Families of rows that turns and mirrors carry onto each other, the same ones carrying the whole set onto itself: the rest of each named row's family, in list order
8 families of 4 rows
z715: [ -3.3  24.3  16.8  12.6 -10.5   5.3   3.2  14.7  31.3  22.8 -18.1  31.3
 -26.1 -16.9  46.8  34.7 -12.0  39.4]
z59: [ 10.9   2.1  21.9 -10.4  18.4 -41.4  -5.8 -20.2  20.2  37.2  28.1   7.9
   3.9  -6.4  47.2  23.1  44.6  51.7]
z943: [ 20.8   8.6 -11.4   0.2   1.7 -48.7 -18.9 -11.9  19.2   2.5  11.9  -6.9
 -15.8  -5.6  36.9  46.2  34.8  48.0]
z425: [-15.7 -24.1 -28.6  22.6 -39.9  -6.8   5.4  34.9  30.4   5.6  19.3  49.8
  -5.3 -10.3  -5.7  34.6  53.3  60.6]
z693: [-25.2  19.7  29.4  19.5 -34.1 -11.4  32.8  13.9  22.6 -10.6  -1.6  26.6
 -28.2  19.5  21.4  35.6   0.0  26.5]
z605: [-49.8   0.6  -9.1 -30.3 -20.0 -18.8  10.6  15.4  25.6  51.5  22.2  35.0
  28.6 -34.1  18.3  14.4  56.2  45.3]
z647: [-36.0 -18.1 -22.2  -8.2 -18.2   0.0  17.5  40.3  43.2 -13.8  13.3  36.3
  10.9  -2.3 -23.0   3.7  27.6  37.1]
z904: [-32.6  -2.7  44.6 -16.3 -35.7  -6.7  27.5  19.6  10.7  26.2  19.8  49.9
  16.0 -46.2  12.1  21.5  34.2  52.6]
z346: [-13.4 -29.1 -13.8   1.2 -31.4 -28.0   2.2  37.3   9.5 -26.9  45.1  39.9
   3.9  -6.5 -10.0  12.4  41.2  53.7]
z185: [-10.8  -6.0 -27.0  10.8  -2.7 -26.6  20.7  34.5  17.4 -11.0  13.3  26.5
 -13.4  -2.0 -29.7 -19.8  31.3  38.7]
z341: [-46.4 -35.7  20.4 -14.8 -26.2 -42.9   3.4  21.8   8.7  33.3  11.5  42.5
  32.2 -18.1  22.8   7.4  45.8  50.1]
z712: [ 31.3   3.7   6.5 -32.6   9.2 -31.1 -25.1   6.9  12.9  10.4  21.3  19.7
   9.9 -40.0  25.4  17.6  27.7  53.1]
z833: [ 29.6  41.7   4.8 -11.9   3.7 -25.6 -12.5   3.2   7.1  14.5  22.7  18.9
   2.2   6.4  28.0  44.5  47.8  52.2]
z900: [-46.9  -5.3  23.4 -21.3 -43.0 -15.5  29.2  24.7  19.3  36.1  20.5  29.2
  28.8 -26.5  42.2   8.0  46.7  49.1]
z996: [-55.3  -4.6  -6.7  -6.8 -21.0 -35.3  21.3  26.8  -2.5  50.6  -7.2  40.0
  17.5 -16.6  24.3  -5.6  36.3  37.7]
z236: [-31.8  -2.8  13.6 -28.2 -46.6 -44.3   7.1   7.2  11.1  46.1  22.3  43.2
   3.4 -29.5  51.0  16.2  32.1  31.6]
z902: [  3.0 -16.0 -14.3  -9.1  26.5 -41.5   8.6 -16.4   7.2  24.9   4.8  -4.1
  22.4   1.6  32.8  20.8  47.8  49.5]
z135: [ -8.2  24.5  20.4  15.0   8.3  -7.4  52.9  -9.0  27.4  22.7   4.2  15.6
 -24.3  19.0  21.2   7.6  15.5  25.6]
z578: [-17.5 -24.2 -20.7  12.1 -25.1 -12.0   5.7  48.4  32.1 -33.6   6.8   8.2
   8.3  -6.5  -8.6   7.0  35.5  57.5]
z862: [ 27.2   4.2   5.4 -25.4   9.2 -37.6   8.4 -18.3  11.4  22.1   9.5 -17.2
  -6.5 -20.9  34.4  25.0  41.5  26.9]
z120: [-18.3  41.5   0.2   7.7   7.7  12.9  24.7  14.2  41.8   0.1  -2.6  11.9
 -16.6  21.6  11.2  31.8   8.1  30.0]
z758: [ 10.3  12.4   4.6  -3.4 -32.2  -4.7  12.9  23.7  40.6  -2.3 -15.4  45.6
 -20.2  25.0  22.6  22.1  -5.4  14.2]
z216: [ -2.7  39.0  10.4  23.0  -5.0   2.1  26.7  26.8   8.7   1.2  -3.2   6.3
 -38.6   6.3  19.1  22.6   7.4  22.0]
z18: [-14.2  44.2  15.7  13.1 -21.5  -1.5  24.1  22.1  40.9   9.2 -11.0   6.0
 -30.1   2.9  41.0  13.3   2.4  32.1]
z781: [-34.0 -13.6  -4.2  31.1 -21.0 -21.9   3.6  50.6  21.7 -12.3   5.9  38.1
 -15.0   0.3 -19.5   2.5  26.0  51.1]
z342: [  5.9  26.1  24.1  17.9   3.7 -22.0  13.0   2.8  41.3   4.0  -2.2  13.9
 -43.7  14.6  15.8   8.6   2.1  26.7]
z40: [-15.6  -7.8  26.0 -38.1 -48.3 -44.3  16.2  -1.7  22.3  34.3  -3.2  38.3
  21.8 -23.5  17.1  33.3  54.2  33.9]
z328: [ 25.5   8.3  -4.7 -25.7   5.2 -35.2  -8.8  -4.2  32.1   8.6  27.7 -15.1
   9.5 -19.2  40.2  11.9  46.7  53.6]
z539: [  3.7  23.2  -7.4 -35.4  19.7 -32.4  -3.7 -16.6  36.1  25.6  -0.3  -7.1
  15.3 -10.7  30.0  32.8  37.1  35.5]
z987: [-19.9 -36.9 -19.5   4.9 -27.7  -7.7  14.9  52.8   7.6 -20.0   4.0  27.6
   1.9  -6.2  -9.9   2.4  22.9  29.5]
z225: [ -1.4 -35.5  -1.7  17.2 -13.0  -2.1   4.9  25.8  33.7 -28.5  -2.2  23.7
  -2.3 -23.3 -15.3  35.4  22.4  59.2]
z23: [-35.4 -25.1   0.5 -13.9 -29.1 -18.1  23.8  17.7  -3.9  49.4  25.5  30.1
  18.4 -36.2  38.6  16.6  58.1  40.6]

The rest of the family of z23: z862, z216, z987
The rest of the family of z758: z425, z833, z40
The rest of the family of z605: z647, z120, z539
The rest of the family of z225: z715, z904, z712
The rest of the family of z236: z943, z693, z346
The rest of the family of z900: z578, z18, z328

Families of rows that turns and mirrors carry onto each other, the same ones carrying the whole set onto itself: the rest of each named row's family, in list order
4 families of 8 rows
z450: [-21.1 -11.8 -31.6   4.3 -21.1 -21.2 -32.0  -6.0 -15.7]
z615: [  3.8   2.0   6.6 -44.5   3.0   8.6 -18.2   8.6  27.2]
z319: [ -5.0 -26.3 -26.6  23.8   4.2  12.8 -31.9 -21.5  -6.0]
z504: [ 12.3 -18.3  17.0  29.6 -12.6 -14.0  -1.6 -31.1 -22.0]
z91: [ 12.6  -2.9  36.7 -33.8  18.2   8.9 -15.2   2.4  10.9]
z26: [  8.1 -10.4  22.5 -21.8  13.1 -13.7   0.9  33.5  24.5]
z802: [-27.7 -20.1 -27.3  11.8  14.4   5.1 -37.8  -4.5   3.2]
z855: [ 34.9 -15.3  19.8 -32.3   5.1  -1.5  -0.1  22.1   1.8]
z728: [-36.4   7.7  -5.9  17.9 -19.0 -15.9 -14.4 -20.3 -15.9]
z511: [ 19.0  -0.9  32.6  27.6  -2.4  11.8 -11.4  -6.8 -20.1]
z901: [ 37.3  -9.5  34.3   0.5   4.1   9.8  -4.5  10.4 -10.4]
z753: [ 21.9 -14.2  42.0  -2.4  11.3  -9.8  13.1  11.6  13.3]
z141: [ 23.6 -16.8  40.1  18.6   1.5 -10.6  11.5 -15.6  -5.0]
z459: [  6.7   4.8  30.8   9.3  18.7  -6.7   1.1 -22.6 -37.6]
z883: [-26.2 -18.0  -4.7 -14.1  38.2 -13.5   0.9  16.5  23.2]
z482: [-37.4 -15.9 -18.4  -3.8  26.8  -5.5 -24.3  10.7  14.9]
z710: [ -3.0  11.8  -2.1  17.3   2.7 -12.9   3.8 -24.9 -42.4]
z894: [ -9.8  17.0 -31.8   7.2 -12.6 -13.7   0.5 -18.1 -27.3]
z935: [ -5.8  10.4 -25.0 -35.3 -12.7   2.5 -15.3   6.0  22.2]
z732: [ 13.4  -2.9  45.9 -12.3  24.7   1.8  -6.4 -10.9 -14.6]
z260: [ 19.3 -32.7 -15.7  26.1   4.9  11.0 -10.7 -29.1  -8.0]
z598: [-20.1  -7.3 -18.8 -41.9 -11.6 -28.9  -2.3   8.1   7.8]
z19: [ 10.4 -14.4  -2.6 -48.8  -1.7 -18.0   0.3  20.7   8.3]
z149: [-40.5   1.4 -20.2 -13.9 -18.6 -27.6  -9.1  -8.7  -3.2]
z608: [-11.4  16.8 -40.7 -15.2 -18.9  -6.4  -7.2  -5.4  -0.4]
z388: [ 29.5 -33.7  -1.7  15.0  15.3   2.6  15.3 -24.3  -2.1]
z694: [-22.7  -8.4 -30.0 -15.7 -10.6 -21.4 -30.5  20.9   4.8]
z903: [ 21.7 -30.1   6.1  -0.3  29.2  -6.9  30.4  -9.5  10.0]
z189: [-13.0   6.1  16.6  35.9 -12.6   0.3 -15.2 -20.1 -22.6]
z502: [ -3.0 -24.0   4.8 -13.8  38.9 -14.3  23.2   6.9  19.5]
z110: [-10.3  -7.5  -7.8 -27.1   3.4 -18.5 -17.3  38.3  21.3]
z413: [ -6.5 -15.2 -11.8  23.8 -22.7 -19.1 -20.2 -28.0 -26.2]

The rest of the family of z260: z319, z802, z883, z482, z388, z903, z502
The rest of the family of z26: z450, z504, z753, z141, z694, z110, z413
The rest of the family of z728: z855, z511, z901, z598, z19, z149, z189

Families of rows that turns and mirrors carry onto each other, the same ones carrying the whole set onto itself: the rest of each named row's family, in list order
8 families of 5 rows
z85: [-10.0 -10.7   4.8  -1.0 -15.7  21.2 -16.8  13.8 -31.2 -10.5  -8.9  25.3
 -14.7 -44.6 -14.0  -8.7   3.6 -33.9  18.9 -16.0  12.9]
z927: [  8.7  -1.0  -1.1   7.5 -10.9  18.5 -13.7  -8.2 -11.3  14.4 -30.3  30.4
 -18.2 -40.9 -13.4  18.7 -23.4 -12.8   7.3 -21.8  31.8]
z338: [ 18.1  -6.1 -23.6  -0.8  14.1 -18.9  31.9  22.0 -14.4   2.1 -12.7 -10.9
  -9.9  -3.3  17.9  21.2  36.1 -15.9   2.7  28.7 -21.3]
z604: [ 13.7 -25.9 -16.6  -4.9  17.0  25.7   6.6  -1.2  20.5  48.4   2.3  -8.3
  -6.2  43.1 -21.8   8.4 -25.4 -13.9  14.2  43.0   5.1]
z541: [  4.8   9.1  36.0   1.6  -9.9  15.1 -13.5  -9.9  12.9 -31.2 -19.9  -6.3
   2.5 -17.2  23.5 -17.9  13.2  27.1  16.8 -10.0  -6.5]
z468: [ 23.1   7.4  -7.2  11.5  -3.7   1.9   4.2  -7.7 -19.3  11.1 -47.6  11.2
 -20.9 -36.4  12.5  33.9   3.6  11.4  -1.2  -9.3  10.7]
z813: [ 23.9  -7.7 -30.7  -0.3  17.7  -8.8  23.5   0.7  26.9  38.7  -8.8  10.9
  -6.0   8.6 -12.4  35.1 -21.2 -26.7  -2.5  18.9  18.2]
z127: [ -9.1   2.1 -17.0 -23.0  -2.4   0.0 -12.6  -0.1  20.5   2.2  40.3  27.6
 -10.7   4.7 -33.9 -31.8 -17.1 -18.0  10.4  -0.5  15.7]
z97: [ 26.1 -13.8 -15.7   3.7  17.3  13.5  17.8  -2.1  -2.7  35.7 -25.5 -26.1
 -14.2  31.7  10.9  22.2   7.0  21.3   7.0  46.0 -17.1]
z475: [  4.4 -10.7 -13.9  -7.8 -19.1  38.0 -18.3  -2.7  -6.8  38.8  41.1   8.3
  22.7   0.3 -20.3  -8.6 -26.1 -21.7  45.4  28.9   3.1]
z516: [ 18.1   8.3  18.0  -0.9   7.5  -5.1  12.8  -4.0  30.0 -19.0 -13.7 -22.2
   7.1  10.6  33.3  -4.4  22.6  27.1   8.4  16.5 -19.7]
z722: [ -9.2 -21.6 -11.5  -9.5   0.7  12.9  -2.6  20.0   2.0   9.7  19.1  24.5
  -3.4 -11.5 -31.7  -8.4 -13.4 -62.0  17.7   4.8  17.6]
z789: [-21.4 -15.5  18.9  -5.9  23.6  44.9 -26.1   5.3 -19.0  17.1  13.1   9.5
   9.7 -10.5 -30.8   9.6 -31.1 -35.3  28.7  -9.0   2.5]
z739: [ -8.1 -18.2  -1.8  -9.8  43.4  23.6   1.3  11.2   3.4  32.7  23.6  -7.1
  16.5  22.5 -24.3  22.4 -25.0 -39.8  20.2  20.5 -10.0]
z932: [  7.9 -18.9 -29.5  -8.9  18.8 -12.2  26.6  24.9  12.9  17.7  17.2   3.4
  -1.4  14.1 -11.8   9.8   6.6 -51.0   6.7  32.2  -3.0]
z107: [  5.3  21.3  -6.3  -9.5 -10.1  -9.0  -7.9  -5.1 -21.8 -22.2  -4.8   8.4
 -24.5 -23.3  10.7 -16.5  27.3  35.4   3.9  -8.2 -11.2]
z801: [ -7.4  -0.8  37.1  -4.7 -12.7  27.6 -25.7  -8.6  28.3 -23.1   1.4   9.8
   8.3 -12.2  -4.0 -30.6 -13.8  -1.5  22.9 -15.5  13.1]
z503: [ 28.6   3.7 -21.3   0.4  -8.6  12.7   9.0  -1.8 -24.9  30.2  12.1 -22.3
  16.2   2.6  24.3  16.0  17.5  20.4  33.4  46.4 -31.3]
z748: [ 16.2  17.6 -26.4 -14.4   9.2 -28.7  17.8   1.6   2.8  -6.1   9.1  -5.7
 -17.1   9.4  13.6  -5.3  30.4  27.0  -3.0  19.9 -21.0]
z950: [  7.7   5.2 -32.8 -22.5  14.1 -22.7  15.0   4.1  29.0   8.4  36.9   6.9
  -8.2  27.8 -14.0 -14.7   2.9  -5.8   0.9  24.5  -3.9]
z17: [  7.0  -1.0  -2.0   4.1  -6.6   1.5   4.5  14.9 -40.9 -15.2 -28.2   2.9
 -18.3 -39.2  17.2   8.7  34.8  -5.4   9.5  -1.7 -11.9]
z291: [ 17.9  -6.0   5.4  10.5  -3.3  31.0  -7.2  -9.1 -33.7  15.7 -46.8 -16.3
 -23.5  -5.7  16.9  14.6  12.1  38.5  13.9  16.5 -12.8]
z848: [-10.3  12.2  -0.2 -14.8 -17.3   8.5 -26.7  -5.8 -11.0 -16.4  14.2  28.5
 -20.1 -25.5 -18.7 -33.1  -2.0   7.5  12.4 -20.7  12.0]
z780: [-14.6 -26.7  14.6 -17.0  -0.5   6.8  -4.5   2.3   7.9  11.5  22.5   3.0
  20.3  23.6 -21.6 -18.2 -41.8   7.2  41.4 -12.4  34.2]
z271: [  9.2 -10.4 -14.9  -0.1   2.5  11.8  -2.5  -3.7  18.3  32.2  -7.0  30.5
  -9.2 -12.7 -29.0  19.5 -37.7 -37.0   5.7  -4.4  36.0]
z881: [  7.2  -7.8  -5.5  -3.3  48.8   6.3  18.7  11.6 -11.1  25.6   2.0 -27.0
  11.0  22.0   6.2  38.2   6.5  -9.3  12.0  30.1 -33.6]
z761: [  0.3 -14.3  16.5   6.8 -15.8  53.1 -33.1 -12.2 -29.6  15.8 -32.5   7.4
 -22.1 -18.0 -12.7  -5.0 -16.9  14.1  24.0  -3.4  12.7]
z905: [  2.2  -9.4  20.9  -5.5  -4.5  -5.9   5.8  -0.7 -27.7  -9.1 -18.6 -19.0
   7.9   1.5  22.6  -1.7   1.5  57.1  34.4 -14.9   6.4]
z655: [ 13.5  -3.2   7.6  -8.2  16.2  -5.2  15.9  -0.2  57.2  -3.6  12.9 -16.1
  16.0  32.9  10.8 -10.0   0.9  -1.8   9.8  27.1  -8.3]
z765: [-13.8 -17.3  28.5  -9.5 -13.2  12.6 -15.0  -2.3 -21.4  -5.8  -2.2   1.3
  10.5  -4.7  -4.3 -17.3 -24.4  33.2  42.8 -29.3  27.8]
z13: [ 33.1   2.7 -25.4   7.5  14.3 -14.4  27.7  -1.8   4.1  25.8 -33.8  -0.2
 -13.8  -6.1  13.8  43.8   4.6   2.7  -7.3  15.9   2.5]
z213: [  3.4   1.6  12.2   4.7  32.0  17.9   0.9   5.5 -43.0   5.3 -23.0 -23.4
   1.9 -11.9  18.9  34.6  18.6  13.9  14.8   7.7 -34.6]
z674: [  1.4 -25.6  -1.8 -18.1  16.0 -15.0  22.3   7.2  19.3  20.1  22.6 -15.9
  22.6  47.3  -5.5  -3.2 -25.3  15.6  32.8  12.8  17.1]
z664: [ -2.6  -8.5  19.5 -10.9   3.6  15.2  -7.9  -3.4  56.1  -5.8  21.9   4.6
  16.4  18.9 -12.1 -25.9 -21.8 -19.2  18.9   7.5  12.0]
z931: [  2.9  -1.4   2.1  -0.8 -32.9  46.7 -31.8  -8.7 -36.1  21.5  17.7   9.6
  13.2 -29.1  -6.9 -10.0 -12.6   0.5  47.5   9.5  -0.3]
z573: [ 17.6   7.4  -3.5   4.8 -27.0  30.2 -14.6  -7.4 -46.6  16.7  -0.3  -9.1
   9.2 -27.9  20.9   4.7  13.5  27.0  40.0  20.3 -21.5]
z211: [-13.3  -2.8  27.2   2.7  15.6  41.6 -26.8   1.6 -47.7   0.7 -16.0  -0.8
   0.6 -32.2  -4.0  16.9  -4.3  -2.1  25.1 -17.5 -12.2]
z642: [ 20.1  -7.8 -28.3  -6.8  -4.0  16.9   7.5   1.4   0.0  44.6  37.7 -11.0
  24.3  19.9  -0.9   7.5  -7.2 -10.1  36.6  51.6 -15.5]
z430: [ -3.2 -26.4   3.3  -2.6  -3.1  50.8 -24.8  -6.9   3.5  36.1  -1.7  12.3
 -11.3  11.6 -36.4  -8.8 -40.4 -18.6  23.6  12.3  24.0]
z444: [ 10.9 -14.3   2.2 -10.9  13.5 -22.4  27.8   5.4  -3.2   7.4  -2.9 -29.3
  15.4  32.6  22.0   7.4   1.0  45.9  28.0  10.7  -0.5]

The rest of the family of z664: z541, z516, z801, z655
The rest of the family of z927: z468, z813, z271, z13
The rest of the family of z642: z475, z503, z931, z573
The rest of the family of z211: z789, z739, z881, z213
The rest of the family of z17: z85, z338, z722, z932

